In the rows, 128 means zero.
Each named turn below is shown by a few rows before and after it. Which turns, in which order, take the first row of each later pair to the second? The first pair is answered.
voruv (before -> after):
[129  86 141 100 133 111 127 118 149 128 171  98 133 114 103 129 133 124
 108 124 102 160 133 144 141 114] -> [135  84 139 103 129 119 129 122 156 130 169  99 137 116 100 119 138 120
 108 134 105 161 136 148 148 125]
[122 131 142 153 106 118 142 148 127 154 158 130 122 149 163 105 147 118
 138  96 139 141 145  70  96 111] -> [106 159 117 165 113 163 133 143 146 147 153 129 126 133 154 104 178 106
 127 137 147 150 115  93 135 129]
[115 139 123 152 130 127 108 100 127 119 117 125 116 121 144 158 139 119
 131 138 132 132 119  95 121 120] -> [144 113 135 150 122 121 124 123 132 124 119 127 114 139 150 138 134 121
 141 131 129 123 153  90 100 135]
[140 132 133 118 110 124 148 167 102 146 114 145 124 139 128 115 102 131
 141 108 139  96 141 141 124 142] -> [113 164 112 124 119 150 132 148 110 135 111 145 129 118 121 129 121 124
 129 136 145 105 108 156 158 145]
rezi (before -> after):
[141 142 116 125 121 152 132 158 124 124 115 134 103 126 142 121 149 125
 120 119 138 132 134 116 147 167] -> [143 140 122 132 121 144 128 154 120 123 114 134  95 131 150 131 140 123
 126 115 135 128 141 100 135 162]
[131 110 124 108 114 127 140 138 149 151 126 149 140 145 112 101 139 132
 124 129 125 126 132 128 136 134] -> [140 112 128 111 112 133 139 141 153 148 127 141 136 146 115  99 138 127
 125 134 127 130 142 123 136 138]
[109 134 122 129 137 116 129 111 120 131 116 152 142 121 116 143 139 145
 118 137 117 112 102 120 141 122] -> [113 135 117 128 138 130 131 119 126 129 122 149 147 118 111 131 147 142
 115 144 119 119 103 137 154 133]
[121 117 123 122 114 135 124 141 148 129 138 139 118 141 131 112 142 119
 123 137 115 133 135 109 108 133] -> [118 116 125 124 115 130 124 137 143 128 137 140 116 143 135 117 142 121
 123 137 114 132 137 106 105 131]
muruv (before -> after):
[133 137 124 139 139 130 135 131 124 144 122 128 117 156 135 119 144 132
 101 137 117 117 126 103 134 130] -> [135 138 128 139 137 136 131 132 128 143 126 127 120 154 133 118 146 130
 100 141 116 122 127 107 139 133]
[112 102 104 100 150  84 134 119 127 142 161 121 148 114 116 124 105 137
 116 116 103 160 109 130 120 105] -> [108 112 108 110 153  75 130 113 114 140 149 133 135 118 127 144  98 137
 119 113 106 145 105 112 113  98]
[123 128 119 145 128 140 126 114 136 127 118 154 129 153 127 138 147 127
 125 159 139 119 124 117 140 125] -> [127 130 120 145 126 147 125 118 140 128 120 148 128 152 125 132 151 123
 124 164 140 125 126 123 143 129]
Kir (before -> after):
[115 127 108 109 112 161 102 120 150 126 142 127 141  97 114 127 153 137
 133 160 146 122  88 148 169 132] -> [103 144 117 117 122 139  94 108 119 117 135 119 125  92 123 159 130 135
 133 141 153 116  77 131 160 110]
[162 118 125 134 103 161 126 100 183 113 153 101 143 108 116  73 151 120
 104 181 135 140 124 148 132 153] -> [119 160 138 108 118 122 133 109  96 130 138 112 142  88 110  99  96 139
  88 128 157 101  70 183 141 116]
[144 114 133 134 108 121 141 159 149 148 109 153 134 154 143 113 142 125
 137 132 116  96 153 129 107 153] -> [125 132 137 125 117 102 141 161 107 148 101 153 128 146 148 134 113 130
 134 108 124  83 131 132 106 137]
[112 134 111 128 141 128 122 108 143 129 137 162 157 122 140 136 159 139
 114 142 117 128 110 142 138 107] -> [108 139 114 130 143 121 118 102 133 124 135 159 150 121 143 147 153 139
 115 136 119 126 106 138 133 102]

(2 to 3 turns a pair)
[126 152 142 145 128 128 119 133 107 126 119 145  93 136 140 169 120 113
 125 141 142  85 138  92 108 126] -> [ 92 150 124 127 136 125 125 128 102 143 113 170 124 131 125 155 131 133
 115 144 135  76 105 125 127 119] => rezi, rezi
[124 108 127 129 132 125 137 125 157 130 141 121 153 132 123 103 140 139
 126 112 106 146 138 150 127 125] -> [108 127 128 122 136 118 135 127 127 128 136 120 151 121 119 114 123 141
 122  97 116 141 118 162 135 109] => Kir, rezi
[154 150 143 140 112 128 149 184 102 154 108 131 120 143 131 111 103 119
 138 111 125 104 145 143 120 145] -> [166 125 142 163 116 123 125 136 148 123 123 114 110 145 143 135 128 109
 147 129 109 136 170  84 100 135] => voruv, voruv, Kir
[ 83 157 108 156 138 121 116  88 126 112 117 171 116 119 131 180 113 124
 134 118 111 119  76 106 126 104] -> [104 167  99 146 129 185 125 114 157 110 133 144 124 109 107 134 138 108
 125 158 119 152  82 154 167 151] => rezi, rezi, rezi
[163 163 152 156 144  94 129 158  79 107 143 118  76 145 155 160  83  96
 150  96 147 110 157 120 112 117] -> [192 118 144 165 129 120 136 162 142 109 148 125  89 166 151 126 124  95
 161 130 129 126 196 105 103 148] => Kir, rezi, muruv
[126 124 119 140 135 111 141 108 146 100 112 128 123 121 148 151 116 134
 144 131 126 130 120  88 120 118] -> [121 114 106 132 134 118 149 112 163 112 109 150 144 126 138 127 139 142
 142 147 117 127 112 105 128 129] => rezi, Kir, muruv
[140 152 140 141 119 126 131 147 100 128 119 126 108 136 142 145  94 110
 134 130 137  99 140 126 123 141] -> [128 158 134 141 126 125 124 138  95 124 117 121 107 129 140 155  94 114
 131 128 139 102 127 125 127 134] => voruv, voruv
[125 121 108 117 130 132 149  90  98 142 133 138 115 130 134 109 100 129
 145  90 123 123 134 139  98 159] -> [127 147 103 125 133 150 143  97  92 135 127 134 106 122 138 117 100 117
 143 105 132 126 127 143 111 171] => voruv, rezi, Kir
[152 117 144  95 127 136 142 171 116 142 146 124 143 149 117  90 112 137
 122 123 140 137 153 164 120 142] -> [161  90 149 115 125 122 131 145 144 131 149 128 135 161 132 105 127 133
 131 127 127 142 173 112  92 136] => muruv, Kir, Kir
[149 147 147 133 123 138 136 166 100 121 135 104 119 126 129 140  93 123
 113 120 147 121 140 126 113 132] -> [134 156 143 140 135 136 123 137 104 111 137 100 115 115 130 160  97 120
 111 123 147 130 126 113 116 120] => voruv, Kir, voruv
[145 124 127 114 141 134 118 149 128 133 157 108 122 133 110 123 115 138
 116 114 148 134 137 124 136 137] -> [128 124 125 109 150 122 116 137 121 132 159 115 124 128 108 135 115 141
 111 105 146 131 123 124 136 125] => muruv, voruv, voruv
[131  99 124 141 113 118 136 141 157 150 114 177 132 146 130 121 152 147
 137 138 109 114 142 120 107 133] -> [125 135 112 151 119 160 123 130 167 130 127 151 130 123 121 130 167 127
 132 169 118 141 124 134 145 144] => voruv, rezi, rezi
[170 114 151 143 108 124 119 138 135 111 132  97 105 144 149 138 114 114
 146 121 127 138 176 100 116 136] -> [116 155 123 141 132 134  95  89 129  98 136  99 119 111 136 165 136 115
 125 137 134 155 111 115 154 111] => Kir, voruv, Kir
[128 138 148 113 139  99 118 129  72 126 138  96 109 111 133 141  84 126
 119  89 139 139 128 144 119 105] -> [138 134 120 138 141 144  98  91 148 100 148  86 112 106 130 140 149 106
 119 149 128 181 141 121 141 128] => Kir, voruv
[153 153 141 130 121 135 127 147 113 112 142  88 109 128 140 135  96 105
 135 115 148 141 142 129 124 136] -> [163 122 132 132 114 147 134 148 155 119 141 104 124 140 136 108 130 110
 139 136 134 149 160 124 120 154] => rezi, Kir
[123 145 126 127 121 136 147 163 107 145  97 174 127 143 128 113 135 144
 128 112 130  78  97 152 130 129] -> [137 132 138 119 112 130 155 174 103 150 106 166 125 146 128 106 124 145
 132 102 128  82 116 150 117 130] => rezi, voruv, voruv
[112 100 118 112 132  97 131 113 148 144 129 146 159 126 118 136 148 139
 133 131 105 130 120 122 135 108] -> [108 116 113 114 136 109 126 105 148 134 129 137 156 116 113 138 154 136
 131 143 109 137 112 126 149 108] => voruv, rezi, voruv
[118  80 113 122 127 134 111 104 182 107 174  96 157 119 110 109 157 126
 138 134 103 196 132 136 147 136] -> [104 116 119  98 130 136 125 141 129 123 167  87 157 102  95  99 120 131
 123 111 125 177 102 193 172 132] => Kir, rezi
[116  92 112 101 123 114 159 151 134 168 137 161 158 146 117  86 125 159
 126 112 112 106 120 167 118 132] -> [ 91 137 115 140 146  99 111  78 105 121 132 134 119 119 148 173 113 139
 126 108 122 120  95  98 110  88] => voruv, Kir
[ 94 164 146 171 132 110 115 101  98 133 117 119  80 114 147 176 108 114
 133 115 156 118  94  90 114 104] -> [118 110 121 171 120 154 120  94 198 131 136 122 117 130 130 118 183 113
 139 174 127 164 128  96 123 144] => rezi, Kir, muruv
[120  83 126  69 118 114 156 130 153 137 156 108 162 140 102  86 130 148
 123 126 107 159 144 152 148 114] -> [140  83 127 112 117 121 131  99 179 109 150  95 126 150 130 125 148 127
 134 150 105 171 174  84 125 117] => Kir, muruv, Kir
[139  81 143 124 107  91 142  98 127 139 156  98 112 129 126 123 114 139
 128 116 114 178 156 103 108 111] -> [117  98 109 116 109 139 143 101 154 150 150 123 138 118 102  94 156 141
 116 159 119 183 123 153 156 134] => rezi, Kir, voruv
[139 116 148  90 130 114 125 141 109 141 150  87 140 114  96 102 101 144
 122 100 132 159 128 178 147 120] -> [136 125 149  95 131 117 118 131 106 133 153  76 131 108  98 114 100 135
 119 100 135 165 122 170 152 116] => rezi, voruv, voruv
[137 113 105 145 131 120 130 116 150  97 148 108 140 126 100 126 155 132
 127 111 115 168 106 118 130 149] -> [127 114 114 137 136  92 135 119 114 104 145 110 138 125 102 137 125 142
 125  81 120 155  95 121 119 131] => voruv, Kir, Kir
[ 87 148 105 124 143 118 125 112 110 124 126 135 154 117 113 151 133 131
 106 114 120 131  77 145 158 105] -> [129  92 134 118 123  81 151 146 114 142 124 145 149 149 130 131 110 143
 128  87 104 114 137 120 108 115] => voruv, Kir, rezi
[149 101 149 107 115  94 145 156 117 138 136 128 119 132 130 115 107 133
 136 100 126 126 154 131 101 128] -> [154 143 124 128 115 161 133 159 150 125 132 119 115 121 123 106 143 108
 128 156 140 143 139 145 145 165] => rezi, voruv, rezi
[ 98 129 110 116 149  95 124 147 129 149 130 165 138 134 116 145 146 137
 125 129 121  87 100 120 136 100] -> [117 141 104 121 140 135 124 165 155 146 134 153 138 133 109 120 166 121
 121 163 125 103 109 135 161 134] => voruv, voruv, rezi
[125 153 137 171 139 120 154 139 120 128 110 131 112 140 183 150  99 123
 138 136 147 100 147 108 112 111] -> [128 160 128 169 134 146 162 158 137 135 104 138 118 140 173 126 119 122
 136 162 149 100 145 129 132 135] => voruv, Kir, rezi
[136 103 151 105 129  90 143 148  93 148 124 151 130 135 127 116  94 140
 137  91 145  93 130 137 112 123] -> [156 105 145 109 119 120 152 170 113 150 122 153 134 141 125  92 108 134
 139 115 145  94 145 146 120 152] => voruv, voruv, voruv
[162 130 125 145 120 124 146 144 119 136 128 140 125 128 141 117 120 103
 150 133 116 126 172  89 145 150] -> [113 170 105 140 136 134 132 122 101 132 124 142 137 100 127 134 125 105
 129 141 126 128 116 120 184 132] => voruv, Kir, Kir
[117 138 121 161 126 128 126 148 120 129 127 163 133 125 143 128 131 134
 111 145 117 111 130 136 141 145] -> [118 123 122 152 124 120 133 145 126 134 132 168 142 126 138 120 133 137
 110 143 109 116 133 139 139 143] => voruv, Kir, Kir
[125 123 119 165 114 107 123 139 160 134  90 152 114 148 163 147 141 116
 130 167 118 124 155  78 104 129] -> [103 150 114 164 129 109 107 114 143 119  94 136 111 124 162 174 137 111
 119 162 124 135 127  79 121 110] => muruv, voruv
[143  91 127 123 121 108 121 122 137 113 157 125 116 148 159 137 136 120
 145 104  91 103 167  73  71 116] -> [120  96 122 108 122  93 136 138 111 139 140 161 131 151 152 129 124 138
 142  92  95  70 145 101  76 112] => Kir, muruv, Kir
[142 190 101 131 116 119 117 162 124 117 112 151 102 127 131  96 159 128
 110 152 113 103 129 130 147 152] -> [156 190 111 137 112 113 116 161 118 112 111 145  86 134 141 108 150 121
 117 146 116 101 143 107 132 149] => rezi, rezi
[139 119 118 132 125 145 130 145 170 110 150 102 133 126 128 102 141 138
 141 142 129 162 145 148 134 140] -> [129 135 131 115 123 119 145 169 119 128 140 112 136 127 128 101 103 152
 139 109 140 133 130 172 132 130] => Kir, voruv
[110 101 133 112 136 102 127 128 129 152 129 136 132 132 122 129 131 138
 131 121 116 111 119 121 114 104] -> [103 121 136 113 144 105 119 122 109 141 130 118 120 119 122 145 122 133
 126 117 124 119 110 123 124  97] => rezi, rezi, Kir
[125 146 115 128 144 129 122 123  96 121 108 113 118 143 129 145  91 122
 122 108 126 116 124 128 122 141] -> [140 127 108 144 139 146 115 112 139 108 113 112 116 150 133 139 123 116
 129 133 114 138 146 103 116 152] => rezi, Kir
[ 57 137 122 101 143  59 119 114  72 159 109 161 161 110 122 141  92 153
 118  72 121  97  67 148 113  71] -> [ 89 155 107  86 129 154 130 154 124 156 135 121 181  96  83  68 133 131
 104 134 127 147  73 222 183 139] => rezi, rezi
[127 158 121 132 127 168 123 164 129 140 107 145 122 130 130 121 123 121
 120 152 144 108 103 146 144 153] -> [128 172 134 134 134 161 110 147 113 119 121 107 109 113 134 145 106 112
 115 132 147 129 101 132 147 135] => muruv, Kir, muruv
[136  99 145 119 127  80 128 118 127 117 153 100 131 118 128 129 105 135
 125  79 119 140 140 110 104  92] -> [115 120 137 127 132  76 123 112 111 122 136 121 129 115 135 145 106 136
 123  85 124 123 117 105 103  83] => rezi, muruv
[132  81 134  91  97 150 141 137 145 157 153 119 185 110  93  67 166 144
 126 159 111 110 155 150 135 125] -> [138  66 168  94 102 101 132 121 111 146 164  95 164 108 111 101 124 144
 136 113 110 111 177 111  96  87] => rezi, voruv, voruv
[143 144 131 148 131 121 109 114 132 119 131 116 109 126 135 162 110 132
 134 140 136 138 168  87 127 127] -> [134 119 120 107 125 128 139 149 140 153 136 137 149 126 101 102 117 153
 125 136 128 136 157 155 150 144] => muruv, Kir, muruv
[116 127 113 155 116 166 140 123 107 144 117  94 136 162 135 110 124 123
 137 173 133 127 145 136 130 156] -> [118 100 128 140 115 127 147 126  87 150 118  97 140 168 140 111 103 135
 145 135 126 119 158 128 102 134] => voruv, rezi, voruv
[163  97 140 116 112 120 144 168 126 143 140 117 120 141 130  90 108 121
 134 116 124 128 171 120 105 149] -> [103 155 107 121 143 154 112 115 120 114 147 104 130  98 110 120 133 114
 108 146 138 159  96 147 162 133] => voruv, Kir, muruv
[118 101 104 118  98 121 183 211 123 170 157 154 164 154 110  47 101 126
 130 127 105 101 118 216 101 193] -> [133  82 113 122  94 104 185 211 125 169 157 156 157 166 120  54  89 128
 141 114  97  97 138 189  72 189] => rezi, muruv
[114 154 134 150 123 116 124 144 111 141  98 163 106 127 153 158 124 114
 131 135 145 102 121  98 111 128] -> [111 156 130 129 118 129 141 170 111 157 100 165 127 120 135 126 122 126
 122 133 146 102 108 143 136 142] => Kir, muruv, Kir
[117 114 124 134 118 125 147 131 143 148 112 157 147 147 134 111 142 134
 133 145 127 109 127 130 127 143] -> [124 105 134 142 120 110 140 117 143 138 113 148 134 151 145 128 135 129
 140 139 121 113 140 102 109 133] => voruv, Kir, voruv
[124 153 134 152 137 143 103  89 105 105 135 104 112 107 134 154 122 104
 122 119 147 138 109 116 130 129] -> [151 135 151 152 126 123 119 115 100 121 127 116  99 128 148 145 105 106
 137 105 144 113 141  99 100 135] => voruv, rezi, muruv
[122 139 113 120 132 114 128 147 106 138 136 110 137 122 125 102 117 119
 112 140 120 134 107 166 158 157] -> [134 122 122 118 125 110 135 160 108 145 134 110 133 134 127  94 111 121
 116 133 118 131 125 161 145 159] => voruv, voruv
[116 142 113 127 134 119 134 140 110 158 104 189 126 145 141 126 144 146
 127 129 127  78 105 136 140 140] -> [133 130 119 153 136 108 114 112 126 133 109 169 105 149 163 155 146 135
 138 127 121  91 133  80 114 130] => voruv, Kir
[119 129 140 131 133 136 113 152  57 122 105 121 113 125 177 127 101  73
 156 107 123  85 153 138 107 104] -> [118 101 115 111 128 157 131 173 104 145 109 149 153 133 153  70 140  90
 150 135 106  93 155 177 127 138] => rezi, Kir, Kir
[139  78 140 111 127 113 132 138 153 125 139 128 150 138 136 107 140 134
 138 130 108 143 154 132 120 128] -> [105 119 126 132 147 121 103  93 144 102 137 120 138 113 140 151 147 122
 126 144 117 152 117 122 141 104] => voruv, Kir, Kir
[134 126 111 165 126 145 118 108 171 116 114 151 110 139 150 142 167 118
 138 166 122 135 143  85 119 152] -> [ 99 121 110 153 140 110 115  87 150 123 110 172 123 137 145 160 160 137
 136 141 117 123 113  84 109 119] => rezi, voruv, rezi
[134  91 134 114 107 126 134 103 139 140 137  86 145 104 105  83 131 142
 117 134 133 172 135 127 112 139] -> [130 104 141 126 115 110 123  84 120 127 138  79 126 100 118 115 117 136
 118 119 138 170 134 103  99 119] => Kir, Kir
[124 107 109 128 113 127 146 125 160 149 120 168 144 154 130 110 152 139
 125 147 122 121 129 126 129 145] -> [100 134 110 115 124 117 145 128 119 153 117 165 147 139 124 120 128 142
 114 126 138 110  94 155 140 130] => Kir, rezi
[116 148 118 122 146 158 110 109 144 102 149  95 133 101 106 121 135 116
 112 148 125 170 112 160 167 130] -> [123 115 146 118 147  91 112 102 112 104 151  95 120 115 126 151  92 127
 124  91 118 153 132 116 110  93] => rezi, voruv, rezi
[156 133 151 141 134 159 111 137 163  98 133 106 112 125 133 113 131 107
 126 152 131 165 153 131 146 164] -> [145 124 160 152 142 106 103 112 130  96 117 127  97 133 154 154 108 117
 136 121 126 138 154  86 103 126] => rezi, rezi
[150  72 152 146 109 129 146 117 157 122 138  85 174 127 130 113 134 114
 145 125 121 137 177 119 106 143] -> [125 117 139 166 127 146 116  81 151  97 137  73 159 102 137 155 145  98
 137 141 131 149 143 104 129 131] => voruv, rezi, rezi
[114 142 121 123 131 140 115  98 131 105 140  94 125 109 131 141 146 117
 131 137 143 148 117 119 147 129] -> [112 133 131 119 131 120 115  95 121 105 145  96 123 109 134 152 130 124
 135 114 141 146 121 110 129 115] => voruv, voruv, voruv
[104 148 130  97 136 138 128 119 107 125 137 109 139  98 112 129 126 124
 111 123 134 138 107 167 154 122] -> [137 139 127 109 119 161 146 153 131 138 126 122 133 121 118 101 141 112
 118 148 134 127 141 168 148 159] => voruv, muruv, voruv
[143 109 131 136 150 127 104 126 110 139 143 116 120 132 136 119 103 113
 145  76 108 115 134  94  81 130] -> [132 113 125 118 148 130 120 148 100 160 143 130 137 127 118  92  99 126
 138  73 111 103 115 134  98 137] => Kir, Kir
[157 162 131 158 123 148 120 167  84 112 128 106 116 124 140 132  83 104
 128 147 114 125 136 146 139 140] -> [148 152 137 155 125 115 117 159  67 116 125 116 118 128 142 146  70 111
 132 126 111 112 133 134 121 117] => voruv, voruv, rezi
[142 105 146 132 125 134 130 148 130 142 136 102 114 130 124 113 114 133
 124 127 122 136 153 131 129 137] -> [128 133 139 145 140 141 110 124 128 125 131  96 105 116 128 141 118 122
 119 136 129 145 134 120 136 127] => voruv, rezi, rezi
[137 119 161 131 123 110 124 151 120 115 114 113  95 149 135 153 101 128
 146 128 124 121 142  84  99 122] -> [139 129 137 124 119 168 129 161 161 112 122 108 117 142 109 115 144 119
 133 174 124 147 131 128 146 159] => voruv, muruv
[139 138 136 117 115 112 134 151 108 131 139 132 140 154 141 109  81 135
 132 121 145 106 122 122 143 129] -> [143 139 122 129 115 149 118 133 151 112 152 116 143 146 134 107 116 120
 126 156 143 136 125 118 165 141] => Kir, voruv, muruv
[114 160  92 126 115 172 116 130 149 128 119 175 129 130 115 149 147 110
 105 145 138 105 105 155 170 136] -> [158 143 134 143 102 132 118 149 115 120 118 149  89 146 147 175  97  98
 125 103 142  92 157 102 117 127] => Kir, voruv, muruv
[ 97  95 139 103  99 116 124 126 107 136 160 148 148 132 127 129 108 142
 113 133  94 123 132 150 112  98] -> [ 97 104 132 103  99 135 122 128 113 132 162 144 153 127 119 120 117 139
 108 144  98 130 124 167 129 106] => rezi, voruv, voruv
[108 159 118  98 158 143 143 102 163 102 152 121 110  86  88 151 143 132
 121 156 147 156 103 151 151 139] -> [146 115 157  95 144  87 156 121 137 105 159 108  87 108 106 159  95 135
 139 103 142 143 154 115  92 120] => Kir, rezi, voruv
[174 135 103 120 106 123 123 144 123 114 134 131 122 155 149 116  89 135
 115 124 128 137 165 113 102 134] -> [151 152  78 117 110 152 119 134 142 116 132 143 140 144 130 102 122 136
 105 159 129 147 135 144 139 147] => rezi, voruv, muruv
[134 171 126 125 104 141 142 167 123 136  94 150 108 124 141 115 121 115
 132 144 133 111 123 138 155 171] -> [147 162 132 145 104 130 130 144 135 119  97 144  89 133 161 142 123 105
 143 146 126 116 142  89 129 160] => Kir, Kir, rezi
[162 121 139 119 106 112 152 129 133 125 157 139 123 121 126 140  97 150
 140 114 118 133 143  85  75 100] -> [126 154 120 125 126 122 130  97 124 112 155 136 126  97 120 165 111 150
 129 125 124 143  96  94  99  83] => voruv, voruv
